In the data rows, 500 means zero.
Here are some points:
648|479|553|617|422|908|652|373|459|495|439|501|468|844
615|471|360|314|525|404|540|870|504|455|682|444|821|411
579|403|764|301|463|430|488|359|525|449|463|491|502|498
414|496|335|999|644|581|446|414|485|439|580|519|419|527
624|468|669|312|421|667|588|369|479|451|463|515|568|721
693|430|404|645|437|663|469|437|442|480|491|436|497|535
542|463|370|351|491|633|516|625|504|488|482|441|439|620
581|399|474|690|436|826|503|418|503|456|498|464|457|652
365|406|628|999|497|474|737|406|492|439|502|485|438|567
410|430|999|577|631|415|498|577|543|441|535|548|466|436
465|409|359|312|501|489|457|409|466|474|481|471|440|455
626|408|819|599|464|654|640|429|503|455|479|536|449|538
405|410|325|303|527|386|430|451|487|462|508|445|462|474
382|436|388|301|665|377|437|695|520|439|591|453|507|420
431|423|409|301|510|372|487|403|520|436|506|465|483|463
532|413|871|446|508|414|475|564|552|439|471|532|456|440
436|413|320|304|542|416|411|438|491|479|545|447|440|452
486|999|477|629|536|383|506|363|481|450|492|611|687|563
395|404|394|379|497|426|465|554|524|441|591|487|459|462
492|445|332|310|407|489|419|442|467|504|524|475|444|457
525|404|377|311|447|422|437|396|485|476|471|465|516|493
372|448|357|602|452|837|508|617|453|448|431|453|438|503
760|935|339|418|411|384|418|370|473|999|487|448|554|462
384|408|320|297|538|388|423|406|474|437|510|445|454|444
498|999|331|388|411|465|420|360|454|999|488|447|530|573
449|404|687|537|477|461|490|482|530|448|523|459|495|458
387|409|329|313|596|374|421|493|598|460|522|475|461|440
412|402|405|411|472|435|497|414|492|441|488|494|477|472
577|408|392|885|418|758|875|391|452|443|477|445|444|708
370|417|467|664|633|378|439|539|576|440|526|481|455|428
574|417|326|410|406|764|593|363|443|460|460|435|459|683
462|418|641|486|486|399|469|520|484|442|492|535|511|453
23 more points follow, each with its number after it:
853|438|876|321|439|383|426|356|664|517|455|671|594|462 0
395|410|354|641|472|431|501|482|547|439|503|455|463|484 1
579|428|999|304|464|396|459|401|472|551|452|488|555|460 2
397|406|369|355|564|374|427|672|544|447|506|509|497|429 3
404|415|999|999|621|378|467|752|527|444|480|698|430|438 4
388|404|500|326|585|376|417|574|517|444|536|500|460|417 5
423|999|358|729|404|558|658|358|448|469|440|440|534|708 6
385|543|591|999|469|663|697|585|436|490|463|451|589|438 7
473|429|630|452|596|389|443|495|552|443|560|568|459|439 8
460|622|345|341|481|443|454|385|457|470|438|472|472|509 9
582|672|420|417|405|687|720|374|467|449|444|446|493|622 10
462|405|340|490|438|682|601|398|457|438|487|443|448|477 11
412|668|350|999|487|417|591|771|567|455|572|440|495|435 12
880|437|330|314|403|537|423|367|449|978|453|472|523|589 13
756|486|322|310|417|516|451|356|474|672|500|467|518|542 14
390|454|585|570|607|369|461|546|474|444|511|458|490|450 15
423|711|368|975|419|532|521|364|447|457|491|457|452|658 16
874|964|999|330|421|447|420|361|457|507|540|975|999|441 17
431|411|348|317|424|462|427|402|504|511|510|505|480|462 18
719|733|331|326|405|444|431|364|474|999|452|484|501|553 19
440|449|761|455|613|376|433|473|608|438|541|510|472|444 20
378|418|573|606|640|375|421|552|515|446|481|549|432|410 21
453|418|999|411|716|403|418|654|545|443|587|988|475|410 22
Which of these numbered points is nearest to each point below, ignoring the direction in which the first points spread most? Its number follows each.
573|434|393|409|401|817|843|356|436|493|439|452|449|790 > 10
371|447|425|308|561|382|425|999|530|437|496|473|487|414 > 3
403|411|644|609|485|427|503|542|505|442|467|479|439|517 > 15
406|411|467|758|529|642|630|792|458|440|495|459|432|515 > 3
824|948|342|380|402|381|424|374|473|786|457|455|499|461 > 19
999|999|888|334|435|457|473|390|457|463|530|804|999|440 > 17
388|404|999|306|800|414|424|626|771|436|545|968|587|408 > 22
717|543|321|348|404|526|437|363|470|642|489|459|467|513 > 14
371|410|377|999|444|547|659|476|463|436|453|442|428|617 > 1
463|409|381|964|449|513|615|376|452|442|457|441|445|585 > 1
760|602|316|318|410|491|436|361|474|716|450|478|492|503 > 14
504|420|350|308|476|445|428|408|500|550|536|520|497|429 > 18
